(in the rows, 128 means zero)
Y: 4 groups of rows, each row roughly a mix of its group's hidden directions:
Y (98 x 10):
[[ 90 107 100 130 140 132 107 114 148  76]
 [144 121 131 155 145 145  59 132 140 127]
 [154 145 152 138 129  99 104 175  93 134]
 [127 140 139 142 123  95 166 146 162 174]
 [156 131 154 134 139 175 116 132  85 155]
 [142 115 110 193 104 103 134 111 136 130]
 [141  83 147  88 159 135 159 135 134 110]
 [180  91 154 116 160 138 113 127 144 138]
 [ 94 131 127 129 122 146 129  78 178 133]
 [135 121 103 123 160 136 154  74 114 159]
 [133 109  88 163 163 102 145 138 144  98]
 [167 126 163 136 121 172 121 129  98 157]
 [ 96 152 180  92 112 140 110 125 117 140]
 [100 114 150 131 123 137 152  69 102 142]
 [109  90 126 146 154 150  84 153 115 104]
 [156 146 108 168 127  85 107 139 103 149]
 [136 154 118 105 113  97 168 177 134 122]
 [ 66 133 102 125 106 137 148 143 119 101]
 [ 92  72 114 101 141 154 132 134 129 113]
 [ 91 117 111 130 120 152 181 151 117 102]
 [136 105  78 125 130 179 135 134 127 101]
 [131 135 158 113 135  82 155  97 147  95]
 [123 122 136 142 163 182 102 128  90 130]
 [147 176 108 136 158 126 156  88 137 135]
 [141 128 108 166 158  71 128 141 122 115]
 [131 100 121 103 125 191 122 150 116 150]
 [139 145  84 173  98 127 131 103 152 135]
 [149  72 139 130 128 140 150 124  96 162]
 [122 127 148 112 107 107 160 140 187 147]
 [153 122 110 179  93  91 138 111 129 131]
 [113 137 131  91 172 100 108 164 148 135]
 [176 127 129 131  98 137 109 108  80 114]
 [ 97 177  91 130 134 119 141  89 127 129]
 [112 107 102  98 174 154 137 109 153 106]
 [151 140 170 113 134 160 139 147 114 175]
 [142 148 142 154 103 143 112  72 148 149]
 [138 166 144 138 120 126 126 172 158  87]
 [114 111 119 138 122 153 193 148 108 115]
 [144 106  78 163 152 116 147 134 144 101]
 [179 106 120  99 100 158 147 108 123 139]
 [134  79 101 140 144 166 116 138 104 101]
 [152  90  86 113 145 162 149 108 116 119]
 [ 84 117  96 131 138 103 126 123 165  91]
 [149 107  80 165 133 125 155 117 160 119]
 [128 127 146 103  99 105 157 136 184 140]
 [160 121 138 107 162 122  80 106 158 134]
 [159 116 162 134 122 138 133 183 146 101]
 [143 135 136 123 104 122 180  92  92 146]
 [157 138 158 125 139 167 124 138  87 163]
 [ 82 109 132 148 159 155 127 137 172 128]
 [130 133 136 104 106 171  97 144  92 161]
 [122 147 155 128 139  68 142 107 139  97]
 [ 61 135 166 125 127 106 137 125 129 129]
 [109 128 178 131 128 104 134 126 159 174]
 [101 159 121 142 105 135 162 165 131  90]
 [137 151 152  75 148 150 127 147  97 148]
 [152  98 139 128  91 162 105 102 133  92]
 [143 163 140 141 107  93  84 109 122 156]
 [142  92 133 119 173  96 157 139 134  97]
 [156 130 144 152 139  70 122 138 115 161]
 [ 85 119 142  99 128 175 141 120 158 109]
 [135 139 124 131 138 114  90 191 147 112]
 [109 129 132 104 149 134 134  65 151 153]
 [126 140 174  85 107 143 109 130 100 154]
 [110  98 143 136 141 133 158 126 185 154]
 [157 135 146 133 142 169 112 129  75 149]
 [145 133 164  75 112 143 115 127  89 132]
 [ 74 142 161  96 135 154 112 138 124 112]
 [ 80 135  96 119 120 114 107  87 110 148]
 [158 136 130 113 162 116  86  89 151 145]
 [102 131 103 135 173 147 100 126  88 107]
 [146 115 121 156  81  93 143 112 163 122]
 [170  95  87 122 141 154 136 141 102 113]
 [138 112 102 118 162 135  91 175 144 109]
 [126 114 128 163 121 138  91 179 118  97]
 [118 169 133 143  92  93  87 122 118 143]
 [ 81 134 128  87 146 103 161 141 149 127]
 [ 87 138 128 120 113 185 103 142 125 146]
 [138 144 133 100 150 122 126  74 150 166]
 [ 94  89 135 108 112 133  89 160 137 105]
 [ 85 140 102 101 175 125 115 138 113 107]
 [108 139 113  83 157 103 140 161 161 127]
 [158 104 156 118 157  75 151 130 127 124]
 [147 115 117 102  89 124 108 102 122  77]
 [154 111 123 128 162 157 187 124 130 124]
 [180 120 113 139 123 130 124 168  87 117]
 [135 127 167  84 108 140 146 141 169 144]
 [123 163 156 133 121  89 107 177 135 130]
 [137 163 107 156  90 133  95 124 107 160]
 [126 160 164 168  81 112 121 132 123 131]
 [110 113 110 142 179 109 126 162 119  92]
 [181 103 122 132 148  82 150 128 119 121]
 [130 101 107 107 169 128 111 177 115 110]
 [134 107 112 103 180 157 146 114 155 108]
 [ 81 122 169 143 141 111  96 151 109 122]
 [114 166 118 119 127 102  74  99 144 133]
 [124 114 145 176 106 160  99  92 117 124]
 [104 119 121 123 156 123  90 179 152 107]]
the four rows of each list that fit no group, in list order (the others fit one group, some only roughly):
- J907: [125 160 109 115 166 140 137 110 171  95]
- J424: [114 139 155 133  80 110 171 128 159 131]
- J608: [129 112 134 164 100 109 152 126 182 145]
- J86: [102 152 100 175  87 148 115 136 134 130]
- J445: [ 93 137 112 153 186 137 124 144 107 144]
- J741: [170 126 150 138 122 103  98 108 113 173]
- J885: [ 80 154 147 150 162 105 136 156 116 120]
- J483: [ 93 144 143 137 164  85 115 147 118  96]
- J522: [116 154 156  92  92 149 127  91 124 105]
- J515: [ 89 129  86 168 149  97 131 129 128 115]
- J550: [147 139 109 183 126  97 141 123  99 155]
- J404: [133  87 153 132 153 114 152 128 158  84]
- J778: [ 99 109 121 139 129 157 162 122 184 127]
 -> J424 J86 J885 J404
- J760: [ 97 150 117 119 172  98 153 141 163 137]
- J269: [105 153  97 150 162  85 141 141 111 147]
- J544: [ 98 136 143 161 152  76 137 125 158 126]
- J15: [ 73 149 152 130 158 102 129 131 137  98]
- J280: [101 156 150 152 102 122 114 118 152 177]
- J183: [116 148 144 173 105  80 106 130 122 147]
- J519: [110 171 150 112  93  93 130 108 147 107]
- J772: [ 95 126  86 173 146  99 124 120 135 109]
- J826: [ 96 126 156 154 138 122  74 159 129 116]
- J244: [193 136 138 121 142 148 142 136 110 158]
- J296: [ 96 178 125 137  96 105  97 135 136 110]
- J767: [180 169 130 119 116  98 125 147 143 148]
- J277: [ 99 135 119  65 151 124 119 137 131  97]
- J737: [109 111 144  93 111 136 135 130 189 108]
 -> J760 J183 J519 J244
- J370: [113 179 114 152 101 102 131 106 105 149]
- J971: [139  94 168  88 131 150 133 144 124 165]
- J637: [154 104 127 139 141 149 189 120 105 146]
- J82: [164 132 144 104 101 112 169 157 158 134]
- J27: [122 115 162  72 142 138 145 121 121  90]
- J143: [110 166 155 100  99 152  99 121 101 139]
- J93: [121 135 120  76 149 101 175 129 125 142]
- J873: [148 110 145 157  79 135 141  86 126 145]
- J853: [113 114 130 108 184 120  83 134 150 130]
- J811: [165 142 133 167 111 104 147 129 107 171]
- J771: [118 139 132 165 111  72 125 122 107 161]
- J513: [ 90 146 151 118 174  86 141 138 122 126]
- J912: [126 110 120 100 171 153 129 136 166  90]
 -> J82 J873 J771 J513
- J403: [111 162 150 156  95 138 173 123 117 150]
- J537: [111  89 115 120 164 164 123 171 124 134]
- J658: [165 105 155 148 162 116 128 123 119 175]
- J520: [164 145 136 130 127 158 162 142  92 165]
- J145: [137 146 136 115 140 124  75 139 172  97]
- J749: [161 147 114 147  88 136 104 122 115 174]
- J415: [ 94 136 105 134 131 174 169 133 148 106]
- J282: [184 105 164 146 121 129 140 159 120 138]
- J48: [167 101 124 118 160 103 127 154  86 120]
- J860: [140 170 142 146  89  93 135 164 132 123]
 -> J403 J658 J520 J415
- J547: [115 100 166 104 146 140 162 141 143  89]
- J250: [161 141 121 113 180 133 123  92 158 131]
- J140: [144 162 104 165  87 110 143 114 128 155]
- J866: [173  90  90 111 149 124 145 109 111 122]
- J400: [ 99  99 127 106 169 146 123 118 144  84]
- J326: [146 127  84 134 139 147  98 157  83 122]
- J610: [162 129  88 145 132 128 100 153  87 148]
- J731: [107 137  80 130 143  91 115 118 104  92]
- J487: [119  91 146 147 144 147 109 108  73 126]
- J949: [140 115 125 112 181 120  78 151 130 138]
 -> J547 J140 J866 J400
- J44: [143 165 117 108 105 103 173 153 152 128]
- J441: [169 143 131 108 119 104 169 134  89 146]
- J138: [ 83 156 121 135  86 119 115 156 133  99]
- J459: [105 156  99 174 114 107 123 120  88 121]
- J281: [ 94  76 119 155 130 129 128 128 171 130]
- J394: [128 129 121 142 156 150 122 106  65 104]
- J458: [156 140 136 151 149 150 120 132  76 165]
- J389: [ 75 156 143 141 135 140  92 159 119 141]
- J479: [118 117 125 113 177 146 109 168 163 118]
- J990: [101 112 128  89 119 130 122 127 178  90]
 -> J459 J281 J394 J479
- J358: [169 132 127  99 100 152 110 128  81 142]
- J807: [108 135 143  83 148  95 159 130  98 150]
- J410: [ 92 115 126 163 139 186 119 145 122 126]
- J202: [113 155 152 149 118 110  85 164 159 122]
- J77: [105 159 149 122  99 153  92 136 106 163]
- J938: [141 144  89 127 134 136 157 137 178  96]
- J596: [157 108 137 143 115 118 147 120 154 188]
- J714: [168 148 113 132  95  97 112 155  92 124]
- J203: [115 139 173 125 141 165 110 129 112 174]
- J474: [ 83 136  90 142 175 112 120 134 117 115]
- J902: [179 119  89 132  99 152 132 109 114 147]
- J345: [104 153 126 117 115 110  73 138 155  98]
- J435: [162  90 117 131 166  94 142 158 118 122]
- J802: [139 111 135 156 103 132 168 127  86 164]
 -> J410 J938 J714 J203
- J723: [102 148 106 146 179 122 116 142  89 138]
- J548: [133 146 156 130 113  92 144 172  87 126]
- J376: [118 158 148 106 142 104 156 159 143 172]
- J397: [110 153 119 106 144 118  80 117 167 100]
- J656: [ 90 161 105 177 131 107 111 128 143 118]
- J189: [102 138 139 136 172  89 115 152 111  95]
- J976: [105 107 152 150 137 158 138 138 183 144]
- J633: [ 77 120  92 155 117 119 162 133 136 108]
- J895: [141 178 123 140 102 139  86 153 134 105]
- J644: [142 120  94 120 118 178 107 149  88 135]
- J154: [164 101 102 116 156 108 149 132 108  87]
- J704: [140  98 143 149 113 164 168 110 122 165]
- J188: [ 99 133 113 156 106 173  95 132 160 125]
 -> J633 J895 J704 J188
- J561: [179 143 101 132  99 129 105 124  91 145]
- J618: [142  90 106 108 145 150 142 179 110 119]
- J51: [ 90 119 105  96 139 123 113 122 149  77]
- J23: [102 162 103 147 105 104 142  96  99 153]
- J136: [ 90 149 147 138 136  76 101 140 143 145]
- J87: [131 166 179 121 140 106  98 146 152 134]
- J231: [154 149 126 160 124  94 148 136  94 168]
- J84: [154 156 137  98 127  84 157 153 108 146]
- J678: [108 142 118 173 145 104 100 163 121 158]
- J648: [123 154  84 161 172 110 128 151 131 136]
- J164: [ 81 127  90 100 155 138 124 101 145 110]
- J308: [167 106 148 165 106 168 113 111 112 132]
 -> J618 J136 J87 J648
- J815: [145 122 113 136  99 153 169  76 123 133]
- J364: [141 133  89 133 104  78 120 106 115  96]
- J112: [149 108 151  78 147 125 136 137  95  96]
- J508: [109 150 171  87  89 142 120 139 113 133]
- J272: [176 121  89  96 145 146 143 103 138 140]
- J716: [ 90 142 120  70 148 117 130 144 139 103]
- J155: [102 164 126 151 109  83 123 131 151  95]
- J5: [114  76 110  96 168 119 115 130 139 111]
- J820: [117 162 143 120 112  85 152 175 132 131]
- J756: [104 162 130 125 148 110  79 151 145  99]
 -> J508 J155 J5 J756
- J211: [ 93 134 140 154 134  94 145 168 120  91]
- J362: [106 142  94 164 173 113 134 144 102 144]
- J285: [114 138 150 138 107 120  78 106 172 146]
- J835: [152 134 145 114 157  91 102 126 136 177]
- J530: [ 96 132  88 161 173 103 125 131 116 128]
- J106: [165 151 154  85 117 132 134 137  92 152]
- J228: [133 128 166 115 109 133 157 143 179 158]
- J858: [139 112 164 153 135 189 112 123 119 139]
- J276: [ 93 124 140  83 127 172 131 133 122  94]
- J359: [174 110 156 101 142  95 130 131  92 136]
- J985: [139 105 102 151 122 153 113 176 122  89]
- J822: [ 98 127 173 117 124 118 147 142 178 147]
- J197: [158 126 148 130 113 106  72 117 118 161]
- J98: [138 147 100 138  82 155 139  88 152 129]
 -> J211 J285 J835 J822
- J64: [ 98 134 108 129 110  86 116 135 182 125]
- J787: [ 90 101 112 103 158 149 136  90 152 126]
- J449: [139 130 107 116 170 150 172  87 135 130]
- J54: [ 71 126 123  94 148 159 129 102 135 130]
- J797: [135  91 102  94 162 144 154 114  96 128]
- J58: [134 132 119 144 128 152 199 140 108 128]
- J175: [162 141 170  98 111 139 147 143 127 168]
- J309: [134 128 105 138  80  83 141 141 164 130]
- J113: [140 131 141 144 100 128 114 129 129 199]
- J125: [131 145 120 132 126 139  93 106 193 138]
- J719: [ 92  99 134 110 102 164 164 145 134 107]
 -> J64 J54 J309 J719
